[ 0.09 -0.13 -0.10  0.10 -0.04] Answer: -0.04, 0.09

[ -94.4  -66.2   35.5 -110.7  158.9] Answer: 158.9, -94.4

[ -10.14 -178.60  109.19  -27.06   76.68   85.87  121.97] Answer: 121.97, -10.14

[[ 0.6  1.3 -1.1 -0.6 -0.2]
 [ 0.4 -0.2  0.6  0.2 -1.4]] Answer: -0.2, 0.4

[-1.69  1.23 -0.88  0.27] Answer: 0.27, -1.69

[ -2.195   2.227 -17.299  -4.917  -3.189  16.869] Answer: 16.869, -2.195
---
-15,1,17,4,-58,-41,4 Out: -15
-38,7,64,32,-21 Out: -38
9,-10,19,54,33,-1 Out: 9
-34,64,22,44 Out: -34
-41,-15,-70,56,-31,55,65 Out: -41
-20,58,10,-33,-67,-71 Out: -20
-3,-12,72,37,-10,41,-7 Out: -3
29,32,2,-29,-30,73 Out: 29
---
 25   43  226    5  137   80 -> 25
507    3  124  487  949  987 -> 507
1363  9166  1298  1035  2316  6902 -> 1363
-272  -535   736   220   559   793 -> -272
40  46  22  79  45  44 -> 40
  7   30   12   83  221 -> 7
---
[ 59   8 -49 -20] result: -49
[ -1 -24  19  65 -20  41] result: -20
[ 10 -50 -30  57  30  17  51] result: 17
[ 13 -56  28  34 -31 -60 -11] result: -60
[-19 -65 -46 -44 -34] result: -44
[57 19 26 40 17 52] result: 17
[-20  34 -33  58 -58  35 -72] result: 35
[ 65  30  31 -32] result: 31
[ -1  12  -8  64 -20] result: 64
---
Q: array([  6.105,   1.388,  14.340,  -1.195, -10.695,   2.207,  -6.895])
A: -1.195, 14.340

Q: array([ -5.17,  -2.24,  11.96, -16.71,  15.72,   5.89, -15.19])
A: -16.71, 15.72

Q: array([ 188.6, -172.7, -149.1,  -34.3,  -46.1])
A: -149.1, 188.6

Q: array([-0.04,  0.09, -0.13, -0.02,  0.00, -0.01,  0.13])
A: -0.02, 0.13

Q:
array([[  5.631,  -1.384,  11.965,  -7.405,   7.507],
       [ 12.656,  -3.327,  17.097, -15.746,  12.402],
       [ 11.242,  -4.288,  15.626, -16.683,  13.146]])
A: 17.097, 17.097

Q:
array([[-13.936,  -7.666,   6.672,   3.121, -14.274],
       [-19.376,   0.717,  12.526,  11.786, -18.966],
       [  7.565,  -4.398, -18.956, -18.295,   8.304]])
A: 12.526, 12.526

Q: array([-1.484,  1.810,  1.845, -1.427,  1.918,  0.531,  1.202])
A: -1.427, 1.918

Q: array([ 0.095,  0.164,  0.058, -0.150, -0.010])
A: 0.058, 0.164

Q: array([-0.721,  1.079, -1.224, -0.195, -1.801, -0.613, -1.315])
A: -0.195, 1.079
---
[493, 343, 615, 767, 557, 611, 238] => 343
[[7, 5, 7, 6, 5, 9, 1], [6, 6, 6, 5, 4, 5, 4]] => 5
[9, 4, 1, 8] => 4
[[45, 17, 77, 7], [29, 38, 37, 31]] => 17
[220, 46, 140, 209, 121, 182] => 46
[[126, 86, 97, 102, 114, 133], [133, 190, 74, 68, 195, 53]] => 86
[104, 27, 199, 236] => 27
[-676, 767, 653, -236] => 767
[201, 249, 174, 139, 193, 5, 61] => 249
---
[[-29 -12 -21  -2  -7]
 [-49 -32  14 -63 -12]
 [ 18  -9  16   0  -1]] ==> -7

[[ 20 -53  58 -33]
 [ 35 -25  27 -27]
 [-54 -10  18  45]] ==> -33

[[  3  -1   0   2  -2   0]
 [ -8   4   0  -6   6   1]
 [-36 -29  -8 -72  20  37]] ==> 0

[[ 32 -50  30  32   0 -24 -34]
 [ 72 -11   5 -13   4 -18  63]
 [ 72 -18 -21  31 -20 -20  17]] ==> -34

[[-23 -25  30  40]
 [ 61  54  27  16]
 [ 38  38  51  48]] ==> 40

[[-38 -54 -53  33 -53]
 [ 31  44  41 -18  38]
 [-17  15  21  31  -7]] ==> -53
---
[[57 41 55 72 54]
 [57 52 52 34 41]]: 52

[[-60  41 -21 -26  32]
 [ 26  18 -58 -47 -67]
 [ 44 -48  23  25 -17]]: 18

[[-18 -28  21 -45]
 [-28 -39  25 -66]
 [-18   0  -2 -27]]: -39

[[-32  56 -53 -54]
 [ 38 -49  32  50]
 [ 27   9 -31  -8]]: -49

[[ -7  45  14 -10  13 -18 -20]
 [ 28 -24  42  21  -2 -54  -8]]: -24

[[ 63 -17  38  41  14 -41 -27]
 [ 53 -39  33  54  52 -35 -33]]: -39
---
[[ -3  17 -42  -8]
 [ -4  -8  55 -13]
 [ 10   5 -49  37]] out -3

[[ 10 -14 -42  60 -23  -6]
 [  5 -23 -32  52 -25 -13]
 [  2 -29 -25  47 -26 -16]] out 10

[[-20   8  17  10]
 [ 22   3  10  -4]
 [  7  40  67 -31]] out -20

[[ 43  52 -29  56  18]
 [ 32  64  12  16 -29]
 [ 56  71 -19  29   2]] out 43

[[ 41 -20  34  36]
 [ -5  16  30 -36]
 [ 20 -30  61  19]] out 41

[[  2 -40 -50  55 -17]
 [-61  40  -5 -10 -36]
 [  2 -32 -27  46  18]] out 2
---
[-60 -64  50   5 -38 -50  21] out -64

[[ 29 -43  50 -53]
 [-36 -28  45 -34]
 [  1  29   5 -34]] out 29

[ 22  58 -23  -7  13   3] out 58

[[-22 -67  30 -31  12 -41  21]
 [ 64  29 -14  29  65 -23 -29]
 [-19   2   7  16 -42  35  14]] out 2

[[ 27  36 -44  39  17]
 [ 51 -30 -16 -34 -13]] out -30

[[ 20  20 -20 -41   9  69 -38]
 [-46 -17  20 -20 -37  -5  21]] out -17

[[-34  12 -54 -14 -42 -38]
 [ 15  28  29  38  59 -19]
 [-25 -29  57 -18   2  35]] out -29
